In the data rows, the value 128 means zero.
Here are some points, each followed by its number:
[119 128 152  95 167  85 144 165 126 177 193 100 164 112  71  91  36 164
 161 115 163 135 173 118 117 154 139 170 204  66 164 155 145 163 193 166
 121 168 113 137 162 150  60 150 107 120 137 137  79 115 119  91 162 162
 139 247 116 153 114 122  97 123 190  95 161 173 162  67 101 109 160 163
 144  73  52  67  62 167 102 162 127 139  84 155 120 122 193 126  81 131
 104  95 158 154  87 117  88 172 218 148 119 148 100 151 113 113  89 109
 104  86  87 148  25  82 145 148  99 205 121 145  66  99 136] 0
[143 159 212 151 131 164 104 115  94 154 159 167 121  88  91 151 107  87
 170  83 133 158 119 138 137 116 138  76 128 116 140 169 170 233 110  53
 122  99  90 130  72  79  98  22 110 154 180 240  60 149  92  62  35 109
 119 126  93 148 182 112 159 120  89 195  92 166 176 136 147 138 169  56
 195  61 129 122 110 129 135  98 114 164 131 119 173 140 111 108  94 131
  85 190 149 118  57 162 156 104  68  72 191  81 197 198  76 125 164 204
 104  66 177  88  87 117  76 210  83  93  49 170 125 135  69] 1
[119 181 100 111 169  94 120 120  79 174 101 125 137 180 151 153 183 111
 100 121  84  70  80 128 132  80 132 124  21 103 130 103 128 116  83 126
 114 161 137 159 114 120 132 199 137  72 138 133 204 162  50 144 154 158
  79 164 148 197 116 123 197 147 187  96 131  84  82 139 129  77 175  41
  89 116 175 110 158  80 155  91 152 142 106 117 121  88 152 170 128 214
 144  80 107 121 140 113 122  26  93 133  43  97  29 156 132 138 123 127
 170  92 136  74 183 115  65 129  84 148 132  74 182 113 181] 2
[ 57 118 140 110 184  50 179 115  71 240 126  62 172 169  91 111 110 110
  70 162 195 207  24 183 104  39 190 167 143  86 177  69 125 107 165 158
 162 124  41 146 182 188 153  93  70 151  97 148 157 100 193 160 155  21
 146  33 130 147  90 162 212 202 161 172 141  92 115 132 160 159 103  66
  51  38 239 143 165 181  86 141 119 172 110  79 157 145 128 179 138 135
 182 107  31  86  93  91 102 191   0 210 148  23  24 189 143 100 163 174
 215 164  77 149  61 187 112 151 151 111  66 114 193 220 139] 3
[ 90 195 113 164 155  73 177 132 141 104 167 134 163 168 131 163 144 152
 107 154 109 103  39 139 133 113 180 184  42 123 176 104 213 148 122 141
 151 120 104 209 104 115 180 131 153 117 102 136 129  72 138 154 163 178
 136  63 136 160 146  83 255 140 132 157 100  87  97 114 180 161 113  74
 118  84 215 160 144  76 160 116  87  79  94 150 104 116 106  87 180 169
 157  76  73 115  82 139 198  37  23  79  83  69  70 161 170 132 167  82
 147 188 166  96 162 132  78 236 150 117 109 101 214 130 134] 4
[138  60 182 111 127  92 138 139 203 152 129 143 125 106 105 114 135  98
 178  83 139 185 160 100  97 139 122 101 158 220 131 149  95 120 107 158
 145 129 121  96 235 167 153 111 122 113  75  89 142 153 123 152 126  84
 120 164 111  84  84 144  59 138 213  76 104 127 143 105  71 137 193 131
 144 232  64 151  98 129 192 177  98 147  66 127 111 131 111 147 188  84
  92 139 109 169 160 121 138 193 177 166 129 109 148 103  69 111 167  98
 110 227  72 172 150 195 131 108 233 119 160  67 101  95 130] 5
[119 100 190  89 156 109 123  94 125 188 118 135  79 113 106  93 115 150
 168 111 163 160  97 124  77 169 163  96 140  56 172 120  65 132 145 150
 198 173  97 112 147 172  16  92 115 178 152 167 159 104 114 110 127 110
 124 135 129 165  96 148 136 127  97 195 204  95 133  67 141 148 167  10
 104 158  60 168 122 127 132 156 111 120  56 133 124 158 163 190 128 169
 119 128  76  64  98 107 134 114  99 173  84  43  46 181 255 140 133  96
  92  38 171 127  61 185 140 152 108 106 144  90 174 175 124] 6
[120  59 114 117 113 114 136 161 130 116  58 145 134 134 185 104  86 126
 164  42 144 128 123  90  63 184 146 109 122 152 125 122 155  79 186 183
  92 149  96 120 159  82 101 143 151 152 122  74 168 121 120 160  51 150
 135 190 196 141  90 116  54  85 188  35 134 133 103 122 106 116 114 169
 121 237  79 155  89 175 181 170 159 186  66 191 151 111 111 152 158  65
 160 156 101 199 167  79  92 208 236 115 180 205 143  69  99 137 134  82
  87 204 102  82 148 180 151  60 159 166 202 153  21  51 136] 7
[153 135  42 198 115 102 140 107  91  24 132 115 152 203 141 173 176 154
 106 180 115  88  54 135 143 196 120 151  36 112 122 164 107 130 162  79
 123 150  96 197  51  90 164 173  97  52  98 127 163 115 128 121 143 165
 109  86 147 161 251  64 164 157 102  89 162  34 123 182 189 155  99 153
 134 114 176 179 162 143 175 101 150  55 227 123  73 133  78  34 250 164
 232 105  76 142 105 142 100  35  56  86  61 111 120 157 144 120 210 132
 200 132 162 119 255  93  93 143 119 132  90 127 153 148 115] 8
[137  33 114 112 157  28 147 143  87  97 113  84 141 176 129  51 149 137
 107  95 118  92 117 145  93  91 114 151 126  94 129  98 126  68 115 180
 154 164 137 108 177 153 153 163 105 138 124  92 185 143 176  90 163  52
 132  86 123 110  68 169 137  86 185 110  56 112  81 149  79 191  81 119
  81 215 159 225 195 137 169 167 129 180 128 169 175 160 105 188 154  90
 150 155 133 146 129 139 117 211 122 176  99 125  91 172 184 132 119 115
 158 160  85 195 161 202 101  89 170 135 159 128 157 112 189] 9
[ 71  20 102 116 118  85 191 152 140 159  64 139 202 173 148 103 208 127
  55  83 201 160  26  93 128  93  77 112  96 110  69  36 132  95 132 183
 165 124 165  85 111 142 167 174 130 198 103  63 200 155 188 140 181 131
  93 181 134 136  92 141 121 134 210 112 129 191 150 106  69  85  29 156
  79 170 177 172 203 160 148 183 124 166 160  86 161 107  45 145 245  38
 189 126 118 131 184 101 155 219 143 175  92  51 132  72 166  86 125  64
 193 175  37 180 162 234  90  78 190 169 180 134 177 147 227] 10
[126 151 132 180 113 104 150 118 112 205 170 120 112 120 149  91 124  98
 153 138 146  46 135  97  99 161 167 163 131  58 179 194 136 183 158 166
 175 105  95 210  91 137 102 106 111  97  98 166 132 151  41 109 211 177
 105  29 113 183 126 155 240 193  47 147 124  28 106 141 187 157 139  56
 112 143 112 172 156  96 136  86  93  70 154 124 122 120  96 100 151 180
  13 105 101  54  90 181 167  58  72 121 132 128 110 162 137  74 150 170
 118 121 131 142 153  71 148 169  73  36  30 132 158  89 113] 11
[158   0  78 101  33  88 190 128 169  91  66 126 171 112 185  99 175 239
  65 161 187 125 135 152 135 116  68 127 105 119  56 118 157  44  78 228
 110 118  71 111  97 120 120 193 165 117 112  21 188 158 123 142 138 173
 143 106 120  79 146 235   0  60 255  87 125 150  38 138  68  43  80 255
 136 208 169 122 159 160 201 152 172 210 127 162 180  78  72 155 189   3
 216 121 175 187 138 114 102 244 187 137  63 137 124 116  84 124 111 141
 180 186  68 141 234 103 155  21 242 247 220 111  77  53 161] 12
[173 139 202  94 119 145  87  86 181 142 124 154 123  79  90 111  99  46
 161  71 126 205 173 170  97 153 170 125 161  94 130  96  95 154 107  91
 112  86 120 119 141 119  85  89  88 165 149 104 157 100  64  96  71  90
 203 126 119 115 103 153 110  76 115 170 141 122 185  85  89 167  79 147
 135  87  97  73 128 178 115 165 104 131 102 126  66 130 150 115  61 117
 113  68 152  90 101 171 130 108 131  93 125 116 124 107 122 113  88  92
 126  95  66 101  64 104 124 141 135 100 116  84 166 157  59] 13
[171  31  27  73  63 134 154  85 111  54  80  69  58 145 192 134 127 177
 181 112 188  85 161 170 115 153  78 121  82 158  38  57 178  81 209 168
 156 185 160 127 113  97 157 227 182  99 128  93 154 184 197 205  96 187
 153 175 156  88  44 164   0  91 255  22 130 173  85 186  28  69  16 255
 126 192 146 138 199 121 170 145 197 206 162 116 176  29  93 142 153  19
 152 162 168 205 172 103  87 255 255 107 138 206 221  47 143 158 108  95
  51 196  31 167 236 143 227   4 188 255 202 121  76  43 182] 14
[142 160 126  94 129 160  97 135 193 156 203 128  47  96  80 114 126  61
 130  85  92 196 163 192 172 185 114  79 196  41 104 143  90 102 199 109
  99 176 146  95 121 121  89 101 138 107 149 115 112 127 115 131  93 118
 116 214 135 135 119 215  49  38 129  72 107 186 255  82  42 107 157 158
 140 155  42  92  43 137 143 133 208  98  77 105 136 119 187 177  23  57
  98 107 178 120 138 180 115 146 234 127 103 139 225 118 106 163 121 171
 103 124 114  92  49  89 155  82  60 166 147 135 130 155  82] 15
[ 84 167 101 133 110 122 126 111 114 104 119 172 140 185 100 104 162 166
  72 131  83 114 173 135 185 130  95 161 145  79 156 113 169  90  71 117
 163 124 131 146  65 138 137 145  87  49 135 170 135 167 162 167 199 186
 138 162 134 167 137 136 152 204 130 109  89 172  90 154 174  60  72  94
 138 122 169 157 145  99 134 154  86 119 100 129 136 164  91 167 204 173
 140 150 134 137 182 138 144 123  92  98 117 128 109 117 118 120 108  89
  98 172 134 153 186 153 125 157 120 100 163 163 132 112 127] 16
[200  89 137  34 162 146 189 123 148 162 104  96 166 124 114 101 109 108
  90  96 108  84  80 131 100 131 141  89 138 218 135  41 118  89  87 235
 207 137 110 116 129 184 178 119 134 138 125  69 187 174 119 144 122 135
 145 180 144 103  68 198  78  90 141  80 123 195 114 132 136 118 169 187
 137 180  99 138 121 167 162 154  84 151  96 139 147  10 126 150 130  76
 149 134 101 152 116 131 139 125 195 177  65 128 175  80 156 133 142 111
 138  80  71 152  36 183  51  15 206 141 196  99  88  98 158] 17
[154 116 150 150  65 149 127 113  78  73  87 120 138 134 162 157 121  86
 183 145 149 124 148 125 161 110  99 168 126 140 110 112 144 119 152  75
 144  93 148 149 105 132 132 124 152  95  84 135  92 179 164 126 108 132
 142 139 130 101 107  95 117 102  96 126 153 179 144 162  99 124 122 146
 140 146 215  95 132  74 130 165 161  80 123 111 125 125  89 156 125 120
  89 148 128 144  76  84 111 161 156 111  93 126 126 168 106 115 125 152
 161  85  76 121 126 105 135 109 176 142 113 138  98 162 135] 18
[ 80  92 102 173 166 100 162  81 100 155 113  63 182 153 171 158 126 214
 120 152 143  60 157  98 117 220 172  87 138  44 184 147  78 108 114 196
 131 180 159 183 129 186 137 232 157  81 131  33 183  96 145  48 164  81
  65 162 152 108  91 181 119 104 132  50 142  63 112 144 166  92  91 108
 144 198 169 178 179 163 121 185 158 151 152 135  36 123 138 101 202 153
 154 117  93 124 157  94 103  99 159 182  86 153  30  76 155 141 128 126
 110  95 137 136 188 147  62 175 162 121 146 128 165 113 174] 19
[102 255 174 181 113 177  80 141  54 133 149 140 120 182 119 190 133  90
 118 180  77  46 109 102 189  73  92 150 183 118 162 129 101 167  41  38
 121 120  80 176 113 113 167 117  83  72 116 247  89  69  79 100 103 126
 139 100 124 252 228  76 255 174  33 176 125  67 205 156 211 122 133  30
 124  21 143 197 127  65  66  31  27  31 150 103  81 141  94 115  60 255
  29  51  35  73 150 132 156  38  90  81 136 149  49 255  85  83 218 140
 135  71 242  78 161  52 134 255  57  20  24 133 235 188 103] 20
[121 105 104 152  92 104 187  71  93 162 142 110 146 133 123 150 108 144
  77 184 199 145 149 131 109 166 134 118  53 154 174 116 103 118  61 173
 141 163 174 149 163 181 119 110 140 152 120 132 146 118 135 202 161 128
  76  66 157 172 155 154 179 163 162 164  98 111 126 146 162 207 189  16
 172 113 132 162 128  92  54 164 145 127 114 158  83 140  24 174 137 229
 125 114 105 118 178  84 162 104  44 225 106 108  70 140 140 125 186  92
 175 167 153 120  79 125 122 103  74  68 119  85 164 109 144] 21
[111 123 168 155 127 199 164 119  84 117 145 138 124 159 145 121 162 167
 157 131 154 179  98 153 176 111 111 176  55 172 108 109 212 171 148 109
 112 144 147  96 118 109 139 118 126 188 159 132 122 133 160 154 105 128
 161  70 109 143 123 119 125 122 105 160  79 191 144 116 136 118  88 158
 135 104 131 111 106 100  61  78 161 161 153 116 120 159 115 110 142 105
 133 155 193 141  67  80 106 128  95  91 151 185 153  91 142 164  74 130
 138 126 110 139 167 118 128 106 118  89 127 121  56  92 107] 22
[161 198  53 128 186 133 109 138  64 171 183 210  83 127 115 127  79  89
 169 138 116  47 126 130 176 189 150 119 166  96 240 196 102 146 128 174
  64 118  99 122 175 120 129 119 127  68 133 223 124 120 115 173  69 230
 154 156 117 182 109 157 150 114 138 129 152  42 177 145 147 154 149  80
 139  69 164 162 106 112 101 112  78 105 140 160 122  94 142  66 154 184
  98  46 128 121 124 135 172  54 136 180  93 181 110 152 214  83 187  79
 115 113 158  71 220  97  73 195 112 100 138 106 160  76 119] 23
[136 101 159 123 184 111  91 104 110  96  84  93 145  57 136 120 118 163
 159 106 114 125 185 127 103 188 170 146 157 160  78 117 133  92 133  95
 108 108  86 107 137  77 123 129  92 192 126  68 167 124 114  90  91 121
  86 121  78 166 113 111 104 128  81 169  91 178 169 154 121  72 149 140
  64 130  52  63  99 140 154 153  98 146 104 155 133 170 159 128 125  63
 103 183  93  90 153 131 194 145  90 123 163 121 145  66  88 172 102 125
 126 103  93 145  80 148 158  83 140 103 136 137 140 174 112] 24
[ 88 143 123 165  68  76 115 128 104 126  79 108 121  84 116 157 116 188
 123 141 180 112  99 122 170  44 110 160  88 183  78  94 183 168 151  54
 100  95 136 149  78 163 202  84 134  70 167 176 142 193 171 126 183  77
 122  96  53 137 212  87  69 149 126 130 100 137 116 154 112 109 104 112
  90 139 122 160 179 119  98 178 114 136 171  95  82 127 148 153 164  90
 156 141 129 126 141 176 120 116 138 171 113 159  79 138 127 174 120 143
 231 148 149 145 178 147 155 154 120 110  68 144 128 160 155] 25
Which three points above are nearest to each new point, looking only along the 4 directions in which the numbered points spread most? Their numbers follow each, nearest first.
[ 75  82 173 147 102 129 152  77 128 126 121  96  82 114 149 110 181 160
 147 165  97 112 150  71 161 132  97  92  87 176 165  68 136 125 155 103
 144 135 200 121 163 175 201  84 137 111  95 118 159 141 129 126 148 115
 188 125 149 132 122 142  78 182 136 107 102 131 111 141 152 134 107  51
 129 126 144  86 139 171 100 176 169 158 119 134  78  90  99 124 149 114
 159 184 163 175 120 115 132 172  65 159 131  88 133 151  93 131  98 140
  79 223 134 119 139 183 159  94 104 146 140 132 117 133  95] --> 18 16 22
[125 108 180 137 109  79 164 146 148 190 178  59 164 117 101  72 156 116
 138 173 123 187  75  84 142 117  98 129 134 121 150  82 118 157  64 149
 177 136  91 182 148 146 119  46  66 120 140 193 153 142  84 146 225  64
  83  90  86 138 112 130 234 204  80 212  78  14  59  74 143 152  93   0
  53  75 144 125 134 158 100 162 160 165 153 123  86 100  71 119  91 129
 135 133  23  70 143 109 154  89  89 161 146  54  47 139 164  54 167 146
 172  71 139 133  65 110 103 205 100  76  61 134 186 189 182] --> 21 3 6
[101  90  68 155  68 127 188 133 102 116  99 165 133 192 216 155 166 156
 147 126 203  95 134 110 142 155 113  75  58 120 122 133 137 116 145 130
 135 152 166  79  72 132 136 192 151 113 115  98 161 131 141 211 140 122
 123 181 118 112  84 155 110 111 148  43 150 158 139 121 115 144  81 193
 115 193 177 168 201 112 157 125 173 128 114 162 126  99  61 167 205  73
 137 134 102 180 155 113 139 151 177 183 115 177  77  56 212  75  89  53
 150 210 136 137 171 184 128  53 132 201 204 118 146  92 212] --> 9 7 19
[103 255 216 168 153 178  81  94 120  91 192 204  89 111 156 170 136 113
 204 255  80  97 114  71 110  83 207 203 192  73 193 175  72 159  75 101
  98  76 164 138  71 121 133  83 109 106 150 230  24  86   3 107 112 129
 136  66 140 191 233  96 255 202  45 243 140  47 154 136 200 177 168  12
 185  53 132 191  71  77  92 101 112 108 195 153  80 157 169 137  39 255
  24  96  98   9  77 204 130   0  22  30 177 120 188 255 131 161 197 158
 115  39 205  96  89  54  82 255  80  53   1 159  87 235  56] --> 20 11 1
[155 186 130 100  98 132 131 108 208 167 171 131 121  70 165 191  82  35
 106  93  55 121 126 132  94 161 182 123 158  74  96 139 107 172 103 187
 138 150 112 153 132 131 107 158 116 128 129 112 153  95 140 171 147 152
 161 168 142  95 115 152 150  38 165 116 145 104 174 129  98 141  83 124
 181 159  81 167 105 114 103  70  97 161 121 212 142  93  68 183  99 211
 115 150 152 144 148 124 112 109 183 136  62 163 111  71 162  95  99 137
 114  91 193 108 160 125 133 113 102 104 119 129  92 115 115] --> 0 24 23
[110 206  57 180 143 209 107  87 108 152 188 170 123 127 146 140 131  80
 119 193 102 129  75  80  77 151 163 118 149  77 124 173  81 187 140 128
  80 161 130 119 126 103 117 150  66 164 162 172 105  60  81 116  95 164
  82 131 129 176 177  67 177 105  78 181 138 122 112 124 146 111 154  52
 116  87 133 124  65 107 109  98  93  40 213 152 129 148 197 110  82 220
  59  80  97  95 138 145 188  99 113 106 170 134 148 102 103 151 136 117
  54  73 186  68  83 103 128 183 120 115 122 136 110 127 119] --> 11 23 1
[171 107 186  78  84 150 120 175 116  85  84 128 133  48 145 119 168 137
 135  60 131 111 148 121 148 139 132  76 217 105  29  99 115 120 149 162
 118 107 179 126 135  92  94  76 155 192 176 164 102 121 155  80  58 134
 148 124  80 122  93 142  75  88  54 146 149 188 161 146 130 145 187 165
  98 143  73 153  72  89 146  63 144 106  82  81 238 149 141 124  64 104
 141 179 148  95 124 133 148 175 199 133 149 167 171  91  94 154 114 197
  73 135 149  99  23  76 132  91 116 138 150 174 127  75  57] --> 24 13 15
[152  49  70 122  41 126 182 105  96 164 153  87 132 136 138 142 126 159
 115 145 115  48 177 125 149 141 183  94  81 149 111 116 135  89 151 115
 105 137 107 107 115 138 149 150  88 157 147 107 163 181 200  97  91 182
 183  91 140  95  75  63  81 105 129  87  94 186 134  69  90 181 145 186
 108  95 124 125 127 177 119 131 138 166  92  90 105 131  99 139 135  99
 101 136 186 206 122 127  88 179 166 156 147 146 111  64 105 197 156 169
 173 151 141 158 170 141 174 100 134 173 136  92  82  33 141] --> 18 22 5
[147 132  57 100 139 159  82  57  87 235 128 117 124 120 137 133  92  83
 143 120 122 130 117 129 137 141 176 115 154  82 158 166  43 119 106 147
 119 160 126 102 225  87 122  90  98 137 150 115  96 120 123 151 134  63
 122 176 122 150  95 208 119  68 108 184 173  79 141 108 149 161 227  59
 139  85 106 157 106 182 126 129 134 154 117 115  82 120  90  91  74  98
 105 123 111  98 126 193 109  98 143  45 133  21  33  98 197 146 112  95
 156 105 111 115 100 152  78 157  83 119 123 129 123 116 122] --> 6 13 0
[127 245 148 181 133 196  92 173 136  51 111 149 132 129 179 183 126 140
 146 178  99  98  98 110 142 105  78 173 140 122 102 147 117 163 105  39
 100 133 116  95  59  99 130  63 181  46 193 129  47 122  26 106 141 109
 105 103 157 116 248   0 241 166  46 215 143  75 105 182 180 123 129 106
 162 101 181 113 164  79  81  77  94  66 238 124 115 188 126 124 137 217
 114  97 121  85 138 166 126 123  37 125 105 138 105 219 155 114 133 159
 126  92 214 160 170  59 129 208 130  88  32 123  82 127 114] --> 11 20 4
[137  16  18  54  80  96 159  61 168 136  41  95 126 119 173 115 141 151
  97  85 239 128 121 171 137 106 153  64 161 150  66  88 127  54 149 150
 117 198 137 138 163 122 125 208 178 183 215  32 102 104 243 116 124  91
 120  76 161  65  48 191   0  82 196   0  74 223  80 104   5  73  65 205
 141 255  84 106 128 225 181 213 201 196 115 153 182 103 110 148 172   0
 252 233 112 213 161 108 127 247 252 131  69 185 179   0  89 180  76 135
 119 181  63 177 142 251 169   0 167 208 188 139  91  60 145] --> 12 14 7
[106 162  90 116 177  86 138  71  85 170 179 140 214  69 103 129  94  89
 119 125 117 140 100 110 155 111 157  92 123  91 118 145 139 102 118 171
  61 123 157 151 146 190 136 139 113 141 109 139 133 113 148 170  72 101
  87 155 151 160 155 201 168 148 124 116 142 144  89  82 132  92 138  55
 131 170 120 117 163  96 104 156 102 100  60 135 133 132  75 169 103 118
  90  88 159 151 108 117 136  86 175 132 132 219  86 124 137 131 181  93
 142 109 170 107 127  83 115  96 153  98 138 196 152 100 135] --> 16 21 2
[ 83  86 117  90 112 141 148 129 181  99 118 180 153 107 131 175 132 185
  92 122 133 116 105  93 132 181 141  66 148 131 169 163 196 124 113 118
  90 109 136 117  80 127 169 168 170 120 131 126 121 116 161 149 152 168
 166 132 176 125  73 153  56 108 167 119 133 149 181 128  73  41  87 167
 132 157 155 172 120 133  89 107 149 108 121  85 187  94 126 154 141 123
 132 118 125 171 165 166  72  89 182 141 180 144 150  77 122 156 125  93
 157  89 139 168 205 143 160 145 191 164 100 124  85 113  89] --> 18 16 22
[124  17  39 187 108  85 116 138 171 106 158 103 182 169 157 117 134 168
  82 138 146  58 122 155 131 100  64  85  60 164 114 146 195  62 154 131
 104 152 137  94 126 166 146 143 128  83  69  56 204 127 192 158 199 153
 106 144 199  89  42 149  55  90 195  59 134  69  87 241  73  91  52 230
 190 193 151 118 208 127 213 135 198 128 101 121 174 124  91  85 220  95
 196 162 171 138 147  40 137 177 117 169 116 130 140  69 112 131 149  78
 164 212 160 126 179 249  31  38 135 147 214  95 115  83 164] --> 12 9 10
[159 109 144  35 107 139  43  97 138 149 121 123 135  74  72 148 152 147
 168  94 138 201 183  93  88 114 149 144  66 150 111 162 120 109 184  96
 143 130 159  91 151  99 125  79 169 117 124 170 144 135 129 122 172 102
 148 145 149 144 119 150  67 107 149 113  87 132 124  45  52 103 129 118
 139 114 113  74 152 123  83 132 111 184 151 137 144 144 170  94  57  95
  72 119 181 142 104  89 118 137 115 118 108 103 160 119 104 114 101 106
 105 117 160 144  64 156 131 167 157 147 164 165 140 182  57] --> 24 13 18
[178 181 148 104  97 146 124 209 118  10 109 189 161 152  42 178 255 172
  80 128 102 120 151 138 176 101 102  85 123 205  69 163 159 145 147   9
 115  82 144 133  57  62 175 133 180  82 231 164  93 201 180 109 122 173
 170  84 148  63 148  69 141  79 134 168  78 220 151 172 135  92 128 218
 173  89 206  33 129  42 120 124 114 118 144 140 130 146  96  83 181  65
 105 158 191 174  79 163  74 237 182 110 144 168 195 187 119 163 143 192
  59 103  81 157 143 109 167 147 115 157 138 141  54 148 115] --> 22 18 25
[180 145 119 124 100  73 180 197 120 105 134 127 144 133 166 171 135 146
  92 167  85  84 101 111 150  86 141 136  87 146 194 157 107 114 150 152
  94 113  96  93 120  99 147 168 151  62 144 151 138 119 178 144 185 129
  93 120 157 167 165 144 157 115 117  98 160 115 136 195 205 148  91 108
 113 110 206 142 175 111 222  95 162  50 157 202 136  89  69 122 167 117
  71 117  93  86 172 151 125 152 126 118 189 173 105 146 124 146 159 125
 147  72 113  95 146  82  91 160  71  77 126  71 127 138 178] --> 16 2 21
[ 59  34  66 122 114  46 212  95 154  63 119 137 176 123 166 125 161 156
  55  88 158 127 143 173 159 103 148  88  58 186 177 112 177  46 162 145
 192 125 113 128 103 158 178 178 160 143  86  56 159 172 182 119 122 136
 104 139 175  82  61 161  64 134 146 115 139 113  58 148  76 179 103 209
 136 177 173 119 138 158 147 100 163 118 198 114  80 127  83 152 159  77
 188 146 105 178 150  86 170 169 141 159 113 165 135 120 154 167  59 119
 151 169  68 151 135 172 107  95 123 173 203 151 177  48 215] --> 9 10 17
[162 108 113 112 104 159  91 150 175 102 160 142 124 152 119 122  98  93
 152 105 109  88 150 102 148 153  65 183 150 134 160 121 129 110 144 152
  73 184 206 151 130 202 157 131 129 137  70  84 151 125 203 185  86 227
 117  92 137 127 141 160 155 146 162 151 127 172 118 199  67 122 102 168
 140 108  91  58 123 165 128 131 132 143 144 142 112 124 113  75 149 209
 191 148 109  61 165  82 108 111 121 114 150 117  82 145 116  91 133 115
 140 180 150 108 174  74 125  96 121  96 130 123 120 169 184] --> 16 18 22
[ 80  75 118 138 155 100  68 176 115  53 141 127 134  77 150 133 151 135
 109 106 160 149  94 114 169 109 163 121  52 126  90 154  85 111 129 157
 147 126 145  92 137 163 108 136 151 118 119  89 128 147 146 148 153  95
 104 137 127  63 151  90 118  79 176 130  85 133  68 114 115 101  70 131
 106 179 104 124 134 146 138  82 186 147 162  50 159 145  90 123 174 105
 136 139 128 145 147 100  96 148 137 161 158 119  79 131 115 147 119 141
 207 200 113 164 106 205 197 108 142 166 149 157 147  52 124] --> 18 9 16
[125  89  95  96 147 124 214 170  70 115  93 109 125 134 139 109 124 135
  71 123 160 184 149 118 135 136 126  76  67 140 114 125 115  91 190 188
 235 155 197 155 120 173 129 114  83 131  77  88 152 146 151 161  81 152
 114 154 112  68  97 127 126  73 172 113 118 122 106 134 172  82  90 171
 153 178 150 132 151 153 146 128 206 101 167 118 136  78 151 137 171 137
 162 109 145 171 181  49 197  96  55 196  67 132 112  22 155 139 178 110
 253 184 160  83 154 158 120  88 130 139 155 176 133 122 141] --> 9 16 17
[174  62 137 140 127 117 152 146 120  89  88 121 121 120 106  90 169  85
 200  79 154 177  96 148 164 123 149 121 177  97 122  70  76 124 125 135
 116  99 147 134 153 139  99 119 140 158 110 146 167 105  71 187  91 142
 109 204 128  86 108 181  77  68 130  84 115 156 166 136 127 130 116 167
 159 210 102 108 125 144 181 171 142 135  63 159 118 150 149 164 153 119
 139  93 157 156 144  86 163 191 178 151 138 187 147  96  64 169 111  86
 143  73 146 157 111 142 121  43 177 116 246 143  42  74 132] --> 5 17 7
[148 110 107 120  86 108 171 166 128 143 120 102 183 124 157  43 130  95
 164 150 143  83  98 149 135 134 117  91 125  92  70 131  97 135 134 168
 107 189 168 127  92 133 116 184  96 158 123 101 102  77 129 108 142 184
 146 103 148 111 142 167  84 125 160 116 117 158 171 151  86 118  92 183
 158 155  85  62 107 152 144  82 112 216 130 102 124 105 112 129  99  89
 145 162 149 129 176  99 115 149 104 167 161 157 125  45 116 163 104 174
  87 154  84  96 181 143 153  96 122 132  89 163 129  37 141] --> 18 5 24
[132 132 130 115 101 175  66 209 167   0 124 127 107 152 105 130 170 120
  99 100 111 147 207 110 201  64  81  79  95 225  81 121 192 130 131  41
  51  82 120 153  49  70 125 152 127  72 148 199  61 237 179  96  73  90
 176 146 108 154 123  55 163  85  39 207 112 172 133 158 156  77 112 216
 141 115 129  43 121  31 131 116 148  70 114 137 195 156 176  99  97 116
  92 172 191 152  54 209 129 190 118  84 207 208 196 134  78 165 127 139
 138  82 142 196 151 100 129 177 134 159 113  81  84 211  75] --> 22 18 25
[196   0  38  97 135 116  84  98 117  63 129 132 129 110 231  75 189 164
 118 115 121 101 129 204 143  77 110  56  57 172  63 134 141  72 164 248
 144 127  69 136 115 125 149 190 196  42 159  87 110 112 191 167 156 161
 147 152 128  72  52 203  20  91 243   0 118 173  90 159  81 109  25 255
 123 231 140 151 189 144 199 165 194 132 105 115 100  70 175 128 242   0
 171 190 180 213 154  70 131 160 172 127  63 211 155  30 168 104 109 139
 113 255  58 127 174 156 152   0 187 207 205  97 109  80 172] --> 12 14 7
[124 134 157 114 144 205 157 151  93 156 139 152  90 152 162 147  98  97
  88 157 125 214  98 151 119 153 123 100 177 129 138 149 157 133 110 120
 147 105 112 114 137 119 127 114 126 170 150 134 151 155  91  58 127 136
 212 116 184 170 154 110 138 173 115 108 111 135 115 111 158 197 140 101
  96 146  99  89 174  71 125 130 101 191 171 138 102 107 127  88  99 128
 142 133 148 192 129  91 130 151 141 116 131 140 145 134 113  69 133 104
  88 134 136 166 142  62 137 105 129 122  89 118 166 116 158] --> 18 24 16
[161 177 144 144 120 153 146  98 109 255 152 189  79 133 167 130 130 142
 121 101  91 139 134 179  77 127 158 132 121  52 124  68 113 117  92 162
 170 159 196 148 115  94  45 126 126 103 135  99  63  93  90 138 116 107
 125 127 117  75 107 138 162 130 139 136 178  94 113 150 153 106 131 138
 106 126 135 118 123 149  95 124 116 101 132 129 127 113 169 136 170 145
 105  60 147 106 217 106 177  90 140 121  78 105 146 159  98 126 127 130
 128  97 142 109 134 115 105 104 146 123 124 114 133  90  98] --> 16 21 2
[101 229 175  94 158 139 101 126  86 229 113  77  87  91  67 104  65 125
 137 154 151 122 125 102 119 101 108  81 155 132 190 157 145  97  59 160
 139  99 143 143 182 182  71  45 110  65  75 234  93 107 123 106 132 173
  76 192 174 159  97 179 202 227 104 202 126  68 152  76 146 138 162   0
  57  94  73 154  74 107  80 167  77 121 102 107 128 105 149 153  62 172
  57 118 147 161 158 146 160   4 114 118 103  75 126 158 115 154 158 140
  13  82 136 106 106  92  73 185  70  34  81 189 179 132  85] --> 11 6 23
